In the data rows, 128 means zero.
Some points, one per row:
  147  147  172  144  122  115  115  082  103  161  173  179  111  131  136  139  168  122  169  170  112  129  131  131  122  116  085  130  082  058  075  082  119  056  110  080  177  112  137  151  143  158  155  115  202  203  192  209  183  167  183  148  184  169  140  145  168  121  157  126  115  155  138  105
  162  152  132  147  140  110  141  084  123  102  169  117  136  119  132  142  126  153  133  160  147  153  163  181  126  169  117  181  137  177  117  099  118  089  028  048  097  046  074  087  081  121  106  096  141  131  136  081  119  113  162  185  168  149  153  148  107  125  149  145  119  107  145  125
  121  092  134  130  099  131  097  142  137  092  080  100  127  136  137  118  125  174  104  104  191  144  140  160  169  165  146  185  181  158  140  135  100  125  147  096  096  107  076  071  088  072  083  091  108  119  124  154  140  113  120  106  187  099  153  151  133  157  129  168  146  105  159  107
  100  156  131  113  178  165  138  172  092  111  090  165  107  120  135  102  129  160  155  124  116  123  106  130  138  140  047  133  102  103  113  158  147  163  150  143  168  178  117  190  130  151  143  092  167  173  151  180  099  139  134  120  112  093  089  084  107  137  086  107  105  070  114  104
  115  182  089  126  164  132  130  124  080  073  145  164  131  073  104  097  138  104  092  128  149  151  143  155  111  195  151  147  135  180  154  118  088  211  148  108  132  091  089  097  127  101  117  077  104  108  094  095  107  110  082  129  076  091  070  144  132  092  161  136  135  136  173  131
  151  159  133  109  152  145  139  106  154  093  142  118  158  188  133  142  174  155  125  147  127  061  139  086  080  178  115  068  090  098  135  171  152  142  096  132  168  207  136  091  163  131  196  183  158  142  162  122  123  133  148  141  132  149  113  106  095  100  105  077  117  117  066  099
  126  131  110  151  175  157  169  139  139  124  122  102  128  073  109  151  138  102  080  089  130  073  119  106  148  103  072  096  124  127  187  164  161  127  133  187  108  135  141  125  147  139  181  097  139  086  146  118  125  109  087  130  097  132  058  111  101  120  069  143  124  121  158  154
  076  131  149  124  156  121  152  122  113  146  158  172  096  117  151  160  107  140  124  106  118  106  115  115  127  119  088  061  108  141  078  114  152  157  178  154  176  177  139  209  184  187  110  187  155  098  151  205  198  176  150  133  104  078  110  092  107  125  040  124  081  103  145  054
  126  119  115  148  128  121  140  104  118  134  114  081  089  129  150  143  173  158  091  116  127  173  165  213  160  168  183  161  140  143  110  133  076  086  101  087  114  088  102  095  083  067  076  039  066  109  171  102  101  077  113  167  140  157  166  145  121  150  154  121  141  152  160  140
  138  092  117  140  073  122  114  118  136  119  109  141  110  123  133  153  141  160  153  114  120  133  160  112  111  097  049  073  098  080  114  096  104  079  081  073  133  061  095  081  106  148  127  113  189  148  151  183  212  178  210  221  212  181  175  203  198  161  171  209  168  169  157  129
  146  142  158  130  109  147  139  154  140  126  138  159  152  158  125  128  139  132  149  109  112  139  114  104  120  064  077  068  134  118  068  092  108  117  106  131  133  141  132  164  168  161  163  170  168  163  178  138  172  187  174  160  148  098  116  124  088  155  118  113  139  060  131  049
  120  138  168  115  195  128  110  148  191  115  158  144  138  124  123  121  132  139  048  117  095  130  092  158  085  085  122  164  095  148  139  160  143  123  121  124  128  152  155  136  132  216  132  223  153  116  097  145  125  153  082  111  127  103  073  088  086  111  088  131  068  112  174  147
  132  138  165  168  124  099  113  164  074  166  118  150  136  087  192  130  175  113  112  121  156  125  132  121  159  129  133  128  116  162  157  158  122  159  153  121  171  137  180  099  120  127  087  122  098  129  109  101  081  113  084  139  157  093  126  135  123  133  123  138  113  151  127  172
  124  153  137  121  086  152  141  116  120  151  085  132  157  153  093  148  172  094  145  110  081  135  096  141  113  102  115  109  128  121  122  151  134  148  106  159  140  144  139  119  147  155  145  149  165  119  161  166  118  157  121  129  131  131  113  136  071  130  107  073  132  088  084  135
  145  147  139  122  155  121  113  146  129  131  148  147  166  114  119  132  127  106  118  110  129  140  114  112  084  095  113  112  102  078  150  093  125  089  133  199  098  132  162  200  157  159  115  188  153  146  177  191  183  206  135  132  232  131  125  110  119  126  061  113  113  074  067  150
  136  150  099  111  105  094  136  127  122  186  143  134  127  113  139  124  164  100  146  150  139  105  148  128  143  119  102  136  138  131  136  159  163  131  172  145  100  135  123  118  057  124  090  107  116  123  061  109  082  123  096  132  145  114  109  117  118  150  132  094  155  183  118  093
  123  133  158  113  107  113  140  073  108  124  112  063  121  105  113  156  151  135  119  185  163  171  158  149  148  137  161  141  145  134  138  114  127  103  114  109  106  117  087  074  038  084  080  123  098  094  114  101  138  137  145  185  128  147  151  117  195  208  162  181  111  100  106  137
  125  093  150  115  132  102  190  117  117  140  139  165  075  131  127  132  151  147  148  125  080  099  146  108  122  148  121  162  120  171  111  132  166  129  130  134  118  171  160  109  135  184  116  104  122  108  128  072  101  107  133  124  100  118  117  131  160  114  137  155  102  142  171  151
  164  176  126  090  144  084  150  115  069  141  094  089  107  129  105  048  127  094  109  119  146  204  123  150  169  155  153  080  170  146  117  178  156  148  106  114  072  115  087  023  116  099  100  128  091  082  102  078  123  112  129  093  096  091  150  117  149  131  087  155  160  170  120  170
  120  116  132  096  126  150  176  159  067  110  099  088  106  111  097  104  157  120  151  133  152  159  164  089  179  126  158  180  162  146  113  115  149  130  115  125  120  090  040  124  094  088  101  104  102  098  076  088  117  125  093  118  124  139  136  168  139  151  146  140  156  112  149  132
  151  140  122  119  099  183  098  132  155  100  132  132  156  115  080  145  112  143  111  105  117  138  114  122  116  166  147  148  188  131  113  153  176  174  135  159  156  135  111  104  062  157  131  094  094  116  098  134  128  079  085  104  085  125  118  125  093  149  169  153  117  138  127  135
  185  181  119  118  104  143  134  091  127  114  122  117  137  131  108  088  117  133  101  121  102  176  185  162  193  187  186  142  176  184  139  120  107  119  164  112  095  115  071  070  087  092  073  169  092  089  107  102  077  126  122  155  147  165  111  128  133  167  154  150  127  133  171  135
  161  102  125  125  158  157  174  122  107  123  111  115  155  092  142  122  140  158  113  139  153  096  154  136  122  139  074  159  177  175  113  119  142  117  088  182  140  114  103  155  078  123  101  136  123  112  127  124  113  083  141  101  116  135  157  147  150  164  115  159  187  136  139  160
  136  123  110  159  148  102  150  124  095  114  139  127  137  139  102  163  121  201  082  163  179  176  157  160  196  188  144  122  144  167  116  115  112  076  080  106  100  087  079  090  028  080  089  132  132  092  118  099  167  140  136  153  155  141  155  166  095  142  120  099  114  101  091  091
  154  111  119  164  124  171  118  146  153  105  144  132  192  125  132  142  085  142  096  062  103  145  115  117  055  085  114  064  054  071  089  085  094  139  124  141  111  126  103  140  163  166  190  180  149  174  166  170  165  151  131  084  142  155  052  088  120  133  073  127  096  144  077  087
  152  152  113  104  128  135  151  113  134  156  087  113  106  161  130  149  114  128  142  111  175  145  136  130  175  143  146  175  126  156  183  161  154  105  122  062  100  093  096  095  111  068  089  085  088  112  066  079  099  097  116  110  151  142  138  098  147  144  178  141  151  128  137  168
  087  152  108  117  150  171  128  097  111  136  152  149  203  146  176  146  120  110  145  135  088  108  122  118  111  102  083  089  072  033  072  066  059  078  055  087  099  120  104  128  123  156  169  181  125  155  144  206  122  180  214  178  165  184  118  141  109  153  162  157  173  117  101  130
  088  118  123  159  133  138  128  107  143  118  073  173  106  123  098  065  105  141  155  070  127  125  123  098  121  137  122  143  138  146  152  150  175  138  159  138  117  152  147  169  176  137  144  127  144  148  149  101  123  149  124  146  115  100  111  136  098  093  113  099  086  115  122  083
Here are 40 more points, each followed by its number:
  097  145  092  127  155  155  111  149  134  143  117  106  079  114  159  136  070  138  113  142  154  152  127  155  146  141  121  132  173  134  136  145  142  131  182  143  103  155  127  119  080  131  085  090  150  069  058  097  086  111  158  082  134  138  145  159  110  137  141  130  129  147  094  134 0
  110  153  151  138  130  120  133  177  160  119  115  153  138  122  100  169  075  147  101  119  118  083  085  138  141  125  126  117  140  156  176  155  143  120  174  152  133  106  171  152  170  186  106  166  147  136  180  119  107  136  125  117  098  112  092  092  104  071  078  117  123  111  106  108 1
  135  108  145  153  112  117  149  133  120  134  180  164  108  130  131  143  099  131  139  142  155  146  073  109  136  139  119  118  125  102  161  106  115  156  096  117  130  142  162  177  153  149  116  121  147  124  106  140  113  136  076  086  125  082  133  099  124  129  105  137  158  110  125  159 2
  118  107  085  113  142  141  156  130  171  118  190  132  130  178  130  076  147  127  119  102  101  102  068  081  079  107  110  078  123  092  088  149  143  111  140  103  077  186  149  143  160  143  171  151  179  154  135  179  140  134  153  113  124  110  121  068  120  088  089  124  081  045  074  110 3
  105  111  101  101  159  115  159  165  077  114  073  118  121  145  111  094  137  142  143  151  141  129  170  149  148  145  162  167  153  115  126  131  115  111  093  083  142  066  069  064  111  062  071  091  100  132  115  129  127  130  116  124  187  126  161  160  155  104  120  116  122  127  163  133 4
  159  142  061  112  128  153  089  146  168  101  087  115  109  112  091  079  117  143  145  106  131  143  101  181  159  112  152  156  172  144  157  188  106  166  204  092  117  129  125  127  104  114  125  081  134  129  084  103  095  107  095  123  081  126  126  158  104  151  152  125  148  122  150  123 5
  097  095  088  106  147  133  135  149  121  127  172  178  143  149  098  185  168  141  101  117  120  153  056  120  117  082  083  092  069  115  084  040  085  072  075  088  109  091  161  157  157  143  153  220  209  255  157  207  185  184  154  180  136  134  173  125  136  144  143  122  118  128  095  118 6
  121  090  152  168  123  148  147  112  106  141  120  071  107  145  097  110  110  123  127  163  098  166  125  149  124  174  157  160  104  136  125  151  118  157  138  124  113  145  110  109  127  074  123  144  138  058  076  109  131  125  073  150  165  112  167  195  142  153  097  168  151  175  139  141 7
  101  112  154  167  206  127  141  160  162  083  144  103  130  108  154  202  086  145  090  146  142  137  103  116  117  148  143  156  121  144  141  164  122  145  100  198  142  174  084  130  114  119  104  072  127  067  110  128  099  057  109  088  139  074  108  085  125  122  158  115  134  133  139  142 8
  114  171  103  119  143  163  100  150  113  105  183  135  117  139  145  127  122  149  052  148  107  114  088  116  092  068  122  118  113  103  134  116  098  138  142  139  126  153  175  180  172  200  181  176  152  115  137  141  153  140  114  093  143  116  040  072  058  084  146  105  111  096  114  069 9
  099  137  108  216  153  107  165  111  186  099  131  116  172  156  102  134  098  152  139  099  096  074  136  095  100  086  057  081  097  132  122  105  139  130  128  152  145  152  142  161  145  158  176  168  149  139  145  130  174  113  193  101  137  117  129  122  095  099  081  088  063  091  147  110 10
  094  078  127  079  103  091  146  104  149  142  153  143  142  137  211  133  120  138  139  181  156  105  183  130  089  111  110  091  092  111  095  022  076  086  084  136  106  125  107  172  136  092  113  156  167  195  183  164  222  171  184  216  174  220  161  165  177  147  151  120  140  147  110  138 11
  128  089  120  141  114  122  127  092  076  148  126  175  148  129  138  189  164  130  126  122  106  110  108  100  094  076  041  058  091  098  087  051  071  079  090  130  104  122  117  163  118  141  141  128  165  181  168  153  162  165  168  209  174  206  138  195  152  175  132  160  128  113  123  138 12
  134  134  142  135  122  141  145  192  105  144  127  133  119  085  143  101  103  117  087  158  151  095  119  136  156  123  137  128  128  148  172  137  162  126  153  087  136  123  094  140  136  170  129  091  103  088  096  087  125  091  097  083  106  115  126  139  139  174  125  136  160  144  122  122 13
  164  110  148  192  134  108  089  115  127  114  119  048  117  091  074  133  094  159  159  125  099  182  113  137  108  157  168  168  206  131  165  143  123  122  162  119  147  150  114  093  121  095  111  094  083  095  069  088  101  103  098  080  112  136  119  125  133  162  090  131  161  135  191  104 14
  146  148  193  173  116  137  131  125  112  097  107  117  074  081  093  104  114  129  154  104  136  114  135  104  071  132  129  159  190  162  204  153  117  129  091  157  138  133  102  131  079  157  133  125  095  099  119  069  140  100  146  108  092  074  155  103  115  125  142  172  096  171  134  179 15
  135  124  115  122  154  150  081  115  110  104  085  100  143  109  175  111  089  135  149  141  122  135  145  158  160  171  178  192  131  144  159  149  140  140  147  144  113  069  088  167  086  129  071  094  102  106  106  111  116  099  065  128  128  091  143  115  096  122  161  136  133  125  186  172 16
  110  107  119  118  159  177  082  130  082  166  080  099  133  093  122  113  163  115  100  123  090  125  130  134  098  139  163  132  129  115  164  168  158  125  181  151  144  117  150  131  140  171  143  136  144  130  089  102  127  097  149  138  114  098  145  130  151  139  162  120  150  130  135  113 17
  137  166  155  164  100  185  157  159  108  111  174  060  114  118  097  108  130  141  128  099  112  126  081  122  155  111  123  187  140  121  157  163  115  159  134  122  118  131  148  114  095  091  071  098  074  105  123  117  118  043  103  160  134  115  111  124  089  114  105  153  139  127  178  191 18
  164  163  132  149  125  142  121  099  145  078  068  181  177  129  153  100  081  115  096  132  209  122  136  141  178  113  147  139  165  126  166  176  175  086  140  115  165  115  125  146  091  158  100  146  077  107  090  098  117  114  152  106  118  145  168  079  192  159  183  149  146  159  133  147 19
  138  131  153  138  156  147  159  112  141  103  110  161  180  144  121  147  124  147  154  102  088  080  133  120  130  112  110  120  166  148  152  115  182  170  178  141  108  175  150  150  155  117  143  144  106  110  119  094  119  086  081  113  133  120  082  094  122  086  088  074  121  139  141  108 20
  136  141  135  151  140  110  134  130  189  151  142  131  142  144  133  106  107  129  116  147  133  100  115  100  116  146  120  078  110  113  127  124  167  180  170  099  144  138  181  164  168  159  155  205  132  210  166  121  128  130  123  077  107  101  107  118  094  077  078  151  115  123  147  087 21
  130  130  163  106  171  131  133  118  064  136  063  061  116  125  069  139  121  160  152  145  098  148  155  149  171  162  122  182  122  147  137  179  082  147  125  109  139  091  117  094  134  105  028  070  109  116  108  067  128  102  119  146  129  121  147  200  173  131  131  135  138  127  126  123 22
  133  114  073  149  099  100  161  165  130  147  164  177  142  143  121  161  166  144  122  170  143  109  125  134  064  096  136  052  130  101  076  105  117  114  099  124  132  127  154  196  234  180  116  178  230  167  181  156  128  155  147  137  125  147  103  123  140  090  052  111  077  056  094  125 23
  159  165  166  113  090  179  146  116  122  147  124  146  128  143  113  119  139  103  112  168  144  159  169  091  135  111  171  124  161  173  201  120  126  173  141  155  106  122  135  118  104  105  068  102  122  117  103  111  097  080  098  122  097  140  124  105  133  138  118  161  136  112  135  115 24
  124  137  131  140  123  144  129  165  111  110  132  149  110  086  130  142  130  108  127  148  145  119  122  201  159  189  164  134  169  105  131  162  155  192  119  131  140  164  108  129  135  129  087  111  105  094  146  097  098  148  103  107  106  082  118  138  156  181  144  128  153  157  131  153 25
  115  131  148  145  111  156  138  115  166  113  118  107  124  081  138  086  142  150  155  163  129  179  141  181  134  160  110  159  114  177  155  145  111  180  173  138  139  121  129  108  141  112  093  092  097  119  064  105  077  192  098  074  136  144  135  091  119  120  152  127  152  119  210  123 26
  142  157  126  154  128  152  140  146  116  100  145  119  122  129  100  113  103  148  157  140  160  183  149  145  164  179  130  142  134  145  119  173  152  173  161  139  111  130  083  100  133  111  115  112  116  070  060  122  079  152  113  118  156  145  150  137  109  147  118  174  144  157  193  146 27
  089  135  133  122  107  137  124  136  115  093  139  070  098  178  098  114  084  106  130  114  117  130  147  163  129  103  197  141  152  134  138  154  132  137  201  156  146  221  116  099  108  128  143  111  121  073  107  140  170  096  090  116  095  116  134  106  127  109  101  128  159  135  155  153 28
  147  132  158  085  131  116  120  138  120  117  143  119  145  132  153  099  134  150  114  121  162  135  140  168  168  140  143  121  159  143  165  141  120  125  116  084  112  118  100  132  092  099  157  094  116  070  144  098  115  151  115  115  112  157  192  137  174  117  132  136  148  094  087  091 29
  132  154  143  152  158  139  091  107  150  111  107  128  091  105  102  153  149  122  129  164  113  152  185  152  128  152  171  123  171  119  166  132  159  120  122  071  105  105  171  126  114  077  104  111  095  120  105  099  129  135  114  172  136  114  155  137  145  149  151  141  131  163  138  150 30
  092  143  100  151  121  135  143  122  137  108  144  119  095  131  144  164  157  106  083  129  130  101  140  172  118  084  139  198  138  184  183  160  125  147  179  125  151  098  149  114  101  106  113  105  065  060  097  112  075  161  087  126  086  188  120  121  137  135  166  065  161  137  149  117 31
  158  167  163  166  117  131  089  136  147  129  122  110  118  124  123  107  148  141  138  122  113  106  133  160  166  160  164  112  148  156  110  143  186  183  137  202  153  093  101  110  150  102  140  075  103  113  112  143  113  144  103  076  048  080  120  138  152  186  151  139  121  122  145  161 32
  107  127  124  116  110  161  113  121  118  106  188  086  097  103  105  113  105  128  069  126  164  117  093  113  141  107  138  146  129  103  166  153  126  157  119  144  115  108  123  207  164  128  138  132  166  134  073  122  152  107  105  106  089  120  135  087  118  126  113  084  109  107  171  148 33
  140  149  166  147  136  146  079  158  166  100  103  093  118  144  118  133  137  127  105  142  135  161  184  140  111  157  140  140  117  127  121  167  144  092  119  089  115  068  062  047  075  084  141  114  074  103  090  127  121  068  167  148  142  145  181  159  167  161  108  157  154  110  168  104 34
  138  169  153  174  120  117  171  152  090  145  155  083  150  128  122  190  134  159  108  110  097  117  126  082  150  127  126  073  114  101  095  073  130  140  092  150  147  144  210  145  125  151  155  167  176  122  170  160  100  175  131  144  109  088  093  074  129  145  108  127  124  124  144  103 35
  148  120  143  103  087  130  152  114  165  152  163  126  122  130  164  099  094  109  116  160  100  134  155  126  159  172  183  116  200  131  150  158  154  136  161  141  103  132  111  116  096  149  114  119  095  090  110  077  088  136  103  132  114  083  080  135  125  116  105  104  151  143  171  132 36
  127  103  137  135  129  116  146  158  154  125  133  210  136  102  178  155  135  143  116  113  103  108  110  104  098  134  097  070  093  066  120  077  099  097  109  132  143  152  152  145  181  167  161  166  174  161  166  178  187  182  159  152  169  174  133  157  107  084  098  092  138  116  107  094 37
  145  132  121  110  137  121  114  113  121  126  168  168  063  095  104  128  107  166  170  115  153  103  126  104  178  122  210  145  121  153  137  115  162  143  132  097  090  150  107  126  035  042  049  074  113  104  060  066  090  127  094  125  125  154  144  141  193  158  140  164  129  142  122  152 38
  112  131  160  089  157  141  124  133  163  151  199  107  192  134  156  117  175  123  093  103  139  182  147  135  089  126  078  090  102  054  066  151  102  077  123  140  143  078  111  149  200  129  218  156  189  177  139  151  140  157  139  117  130  145  157  081  085  102  102  099  111  079  132  106 39
Which three of these numbered points are nearest to each point below, looking only along the 3 directions in which the first points spread most? Their numbers follow each, nearest first.
  126  077  141  145  118  100  127  169  095  136  143  127  145  142  194  151  111  140  149  137  133  100  110  066  104  054  119  100  103  092  091  098  090  060  103  114  144  161  124  184  151  142  152  172  174  151  163  183  155  238  156  162  123  161  131  149  104  079  103  082  082  060  076  091 > 37 23 6
  129  176  110  153  120  149  095  132  131  137  104  051  119  069  139  138  122  093  116  131  113  113  195  120  119  118  163  178  131  198  133  144  152  138  155  123  132  143  125  107  130  144  083  094  106  085  105  113  069  103  081  096  103  115  143  077  153  129  098  124  100  123  132  182 > 5 36 31
  089  142  131  170  133  090  146  105  153  110  185  146  165  123  141  124  221  159  109  147  146  135  136  095  092  079  092  109  097  127  055  093  108  130  125  094  102  118  139  167  089  162  187  122  179  221  155  178  170  193  191  187  163  172  189  126  128  106  116  169  116  121  142  110 > 12 6 11
  127  064  129  074  114  129  079  117  112  144  113  132  145  141  096  092  157  145  118  111  156  163  145  131  141  118  145  113  082  063  120  061  036  037  029  076  101  079  093  110  077  100  148  146  135  133  166  210  217  186  202  194  194  209  184  192  203  162  169  159  149  155  169  150 > 11 12 6
  111  074  100  107  163  140  124  131  103  165  142  112  148  137  143  151  171  092  129  132  112  079  085  079  096  081  112  099  079  127  120  077  093  106  107  141  145  152  155  166  182  163  159  143  158  155  138  182  143  153  098  122  127  150  152  093  128  089  083  119  090  089  086  141 > 10 23 35
  112  115  131  114  138  129  110  104  141  151  114  119  086  083  137  136  114  130  098  095  093  116  123  120  147  150  170  129  169  124  134  122  168  148  132  155  137  139  125  105  117  087  071  115  090  127  125  147  092  125  112  114  137  130  111  145  101  158  167  115  127  158  140  098 > 0 15 25
  105  134  165  164  082  172  127  152  121  137  132  142  137  137  065  120  094  085  137  105  120  144  156  149  128  116  155  157  159  101  119  147  130  154  166  125  149  157  118  102  149  065  143  132  121  104  130  107  181  174  083  145  074  092  161  122  112  120  179  139  175  131  129  151 > 17 19 0
  189  115  129  151  157  079  162  072  160  143  130  123  130  103  115  081  137  134  124  129  112  111  156  125  160  147  138  170  127  165  152  121  136  106  133  093  152  135  162  095  081  092  102  113  108  090  065  137  141  100  124  086  089  144  126  163  121  145  105  167  068  181  162  168 > 0 27 26
  142  095  128  138  118  134  119  083  150  155  108  169  116  132  079  085  124  128  143  095  139  109  088  100  133  159  150  134  133  107  103  143  121  138  139  116  170  177  138  127  114  147  079  166  187  132  130  142  133  147  103  094  126  113  090  069  119  114  139  114  107  105  131  127 > 2 33 17
  181  129  149  151  171  119  117  093  110  138  162  087  074  148  060  120  103  126  158  169  127  159  183  163  181  179  142  139  148  161  101  177  105  133  157  076  121  137  095  112  098  053  085  108  067  063  100  126  126  100  124  161  120  135  156  181  106  096  135  129  114  107  143  115 > 22 30 7
  121  086  092  119  099  035  121  075  103  135  126  100  085  124  084  107  150  170  156  121  149  121  142  143  137  154  096  084  124  138  146  074  130  073  121  047  050  089  072  129  095  116  146  080  149  099  105  124  123  131  164  155  131  150  118  134  159  160  117  252  225  194  203  148 > 4 30 34
  133  117  118  106  121  121  113  152  158  132  160  162  157  140  118  098  113  118  134  101  102  116  064  078  101  075  062  084  099  074  121  112  121  157  112  134  163  154  125  172  198  219  161  175  204  197  199  151  160  142  119  160  141  157  117  126  151  077  097  115  132  079  077  090 > 23 37 10
  128  151  122  130  079  123  128  094  115  118  154  087  135  103  102  121  136  140  137  108  141  145  096  136  112  136  160  126  134  122  129  145  170  145  120  120  169  121  174  058  110  091  097  079  089  163  086  055  096  106  107  088  153  088  154  132  117  145  137  129  127  133  139  149 > 0 27 24
  120  156  081  161  127  107  142  064  136  195  111  118  103  134  142  117  104  098  129  133  092  115  089  138  070  132  085  118  084  098  149  111  114  176  154  143  148  151  172  140  159  112  203  099  174  149  139  201  158  154  179  181  125  083  133  076  101  106  098  046  094  077  080  073 > 10 35 23
  125  116  088  141  134  092  150  108  107  125  128  130  094  124  134  132  150  136  117  135  156  078  140  118  142  187  165  137  159  157  106  126  155  102  113  150  130  140  103  093  078  100  069  144  133  077  138  140  127  118  153  136  140  118  141  190  190  147  163  121  130  155  131  146 > 30 4 22
  107  114  123  067  094  121  092  139  116  112  144  145  158  156  169  167  164  134  151  099  119  115  134  145  103  126  108  109  092  066  070  094  068  063  051  048  096  137  077  099  086  077  115  138  120  147  164  137  195  169  184  165  175  210  209  197  187  202  222  195  150  210  134  142 > 11 12 34
  159  177  160  143  143  143  130  090  125  117  131  141  106  087  131  127  097  137  096  110  138  164  116  164  169  152  142  101  159  155  117  148  088  130  154  178  135  124  127  145  099  122  126  129  120  097  070  080  070  074  111  084  124  134  118  079  139  107  142  145  133  142  197  171 > 36 5 24
  065  095  066  104  089  105  096  112  101  151  133  180  163  131  120  178  170  175  136  120  095  130  133  103  112  123  074  082  061  085  071  120  049  137  117  081  121  103  113  127  176  154  158  180  181  163  144  169  222  196  150  173  223  191  097  143  153  122  100  113  103  138  093  108 > 6 12 37
  146  114  104  117  137  100  184  128  148  154  159  126  103  122  161  192  128  122  128  117  105  136  080  096  085  098  108  123  134  121  146  085  125  139  138  193  196  120  158  221  130  119  117  154  146  099  115  108  125  125  114  121  140  086  116  125  100  129  135  098  123  109  094  132 > 2 21 35
  170  160  146  167  132  139  143  110  099  134  117  125  141  123  093  154  088  104  115  139  142  128  147  120  120  121  131  171  165  159  149  146  160  154  116  164  101  144  096  149  107  120  118  118  086  114  080  100  147  059  125  128  124  089  083  137  133  105  118  150  129  168  098  133 > 36 24 18
  167  175  145  122  123  092  136  085  079  090  073  143  102  144  144  104  100  075  108  122  135  123  134  160  131  149  157  141  165  152  165  136  130  128  122  147  098  148  086  120  099  113  136  106  101  109  090  116  080  106  116  085  119  126  117  158  114  086  142  127  162  161  148  143 > 24 27 18
  140  131  142  130  131  104  131  135  116  125  078  138  099  138  117  127  158  115  109  141  121  112  110  141  145  120  122  160  161  178  129  148  127  108  127  166  087  139  161  128  134  098  096  117  126  116  126  126  095  090  097  102  088  125  092  125  119  149  171  103  122  117  180  113 > 13 15 25
  092  062  093  154  126  129  099  095  174  134  156  169  176  137  126  181  143  169  132  142  135  125  142  096  069  112  074  085  064  087  102  082  083  111  078  105  088  096  144  158  146  174  153  171  207  193  240  180  164  176  201  179  149  170  126  158  178  098  089  096  088  135  127  083 > 6 37 12
  110  103  152  150  117  128  177  124  132  155  136  134  115  181  163  145  146  128  183  150  101  156  126  082  098  082  059  079  077  101  095  087  122  043  158  096  072  126  141  143  134  140  158  161  159  153  155  169  226  200  175  175  199  162  143  200  127  062  167  096  097  110  089  142 > 12 6 11
  144  180  146  100  119  152  110  116  119  115  116  085  161  095  125  105  147  069  160  178  105  144  162  105  149  117  161  156  110  136  187  125  165  164  139  147  144  101  105  100  133  086  082  124  152  114  122  086  103  117  116  114  116  147  105  108  109  116  124  162  155  164  126  112 > 0 24 18
  111  119  124  080  105  117  105  103  188  173  109  143  129  144  169  163  218  136  141  131  101  110  138  074  103  045  093  030  035  081  131  088  097  108  038  087  096  108  149  129  145  126  137  173  183  173  143  203  132  171  201  227  150  125  160  185  136  122  151  102  176  053  091  083 > 12 6 11
  043  086  104  072  068  142  119  138  107  116  155  167  149  128  141  111  086  133  159  127  166  144  148  071  120  103  131  090  088  054  065  076  100  122  047  059  112  056  090  110  096  105  118  187  113  216  173  203  195  197  229  171  219  158  212  191  153  207  108  158  160  156  131  144 > 11 12 6
  152  080  139  064  155  074  162  157  140  079  141  160  130  149  140  107  136  138  121  141  154  092  144  082  110  101  081  101  108  098  140  141  158  104  180  195  142  198  159  131  130  197  165  196  122  159  177  112  108  122  135  111  142  147  082  112  117  087  127  074  131  145  121  113 > 21 1 35
  109  077  136  095  112  082  174  156  119  126  107  109  113  086  129  101  133  110  102  128  120  091  122  154  132  141  135  168  214  191  139  109  138  149  130  138  129  107  120  127  116  126  113  108  076  081  131  095  128  123  117  128  119  105  108  121  150  073  139  108  168  140  103  164 > 26 25 31
  095  129  134  143  150  142  120  138  127  102  124  184  162  157  137  150  088  147  139  113  158  095  177  087  091  094  148  075  123  037  112  142  116  093  109  129  131  100  108  141  119  186  207  225  190  199  178  224  179  185  188  134  204  197  148  129  152  144  134  134  085  138  085  111 > 6 37 39
  074  054  073  116  110  137  169  171  116  089  113  150  155  127  166  160  124  137  136  187  164  147  079  149  124  084  117  119  077  064  095  088  094  040  016  090  089  135  107  105  110  139  150  141  151  171  178  198  184  175  188  175  158  181  190  160  151  152  196  163  176  157  133  144 > 11 12 6
  152  164  098  124  152  137  125  176  118  088  178  070  151  138  130  086  141  094  082  102  135  086  143  170  128  112  185  160  119  159  173  142  175  135  118  164  134  181  053  131  185  159  147  101  105  100  101  079  074  087  099  126  141  080  065  152  112  144  151  141  149  135  123  153 > 8 28 36
  131  077  087  080  116  104  087  092  158  146  153  143  102  180  172  141  112  160  156  142  102  132  111  141  102  114  069  087  095  078  030  090  064  069  124  083  089  053  059  100  110  134  155  122  157  180  219  166  160  191  191  160  177  155  222  184  169  168  198  149  151  151  123  134 > 11 12 6
  160  177  119  108  100  081  094  092  155  092  153  113  096  137  125  133  116  125  125  157  166  139  146  201  180  152  141  151  138  114  118  113  087  099  124  109  091  058  066  084  073  038  060  079  063  164  140  132  116  111  154  166  127  134  115  149  123  166  109  131  127  156  145  084 > 34 4 29
  110  190  140  142  135  130  131  109  095  074  092  177  163  126  135  114  139  128  144  125  127  133  163  176  161  151  162  181  153  206  135  131  159  127  137  120  109  109  098  109  133  081  069  110  108  075  089  098  128  118  086  157  139  145  159  148  196  152  147  118  142  103  084  145 > 27 7 16
  092  099  074  075  118  125  086  115  144  150  140  138  130  146  110  126  183  146  168  153  136  145  127  056  133  089  098  083  066  083  091  060  052  145  081  113  062  065  104  107  145  122  092  151  145  146  160  151  190  136  230  117  175  177  191  147  171  169  161  179  150  166  142  151 > 11 12 6
  111  117  116  102  184  168  102  125  122  083  114  115  136  121  109  099  113  117  129  129  114  157  210  110  119  103  145  176  152  179  140  170  177  175  155  135  141  107  128  099  080  121  072  108  079  139  130  109  140  085  086  089  128  113  151  145  123  131  131  152  125  138  150  129 > 31 18 5
  124  120  111  118  150  127  118  073  139  163  151  112  123  118  118  155  119  154  132  128  118  124  137  168  142  119  150  156  174  145  160  176  128  120  154  087  109  096  088  115  139  071  118  117  077  100  155  067  134  077  147  114  121  090  134  121  123  156  133  115  138  175  172  139 > 27 7 19
  101  100  089  108  087  134  109  154  161  158  171  139  141  155  139  172  146  118  145  149  173  171  084  094  082  082  088  052  108  094  138  123  114  133  124  140  145  179  171  155  162  165  176  149  177  102  175  168  144  160  175  129  124  086  102  105  075  142  093  103  099  096  112  129 > 10 23 3
  109  125  156  145  093  117  173  132  141  136  125  163  126  115  158  095  123  128  127  100  110  121  091  139  117  158  099  156  099  149  142  106  110  139  110  238  111  183  163  121  169  175  099  172  132  158  115  094  090  113  116  097  116  137  080  100  107  124  057  112  143  123  115  117 > 1 20 33
  164  129  144  152  139  133  108  114  123  149  140  138  146  167  141  132  124  160  120  091  115  130  110  091  162  103  011  138  105  138  127  163  129  161  130  136  146  134  153  166  167  183  191  116  164  151  184  158  171  176  140  080  185  129  082  111  125  107  095  128  095  101  067  113 > 10 35 23
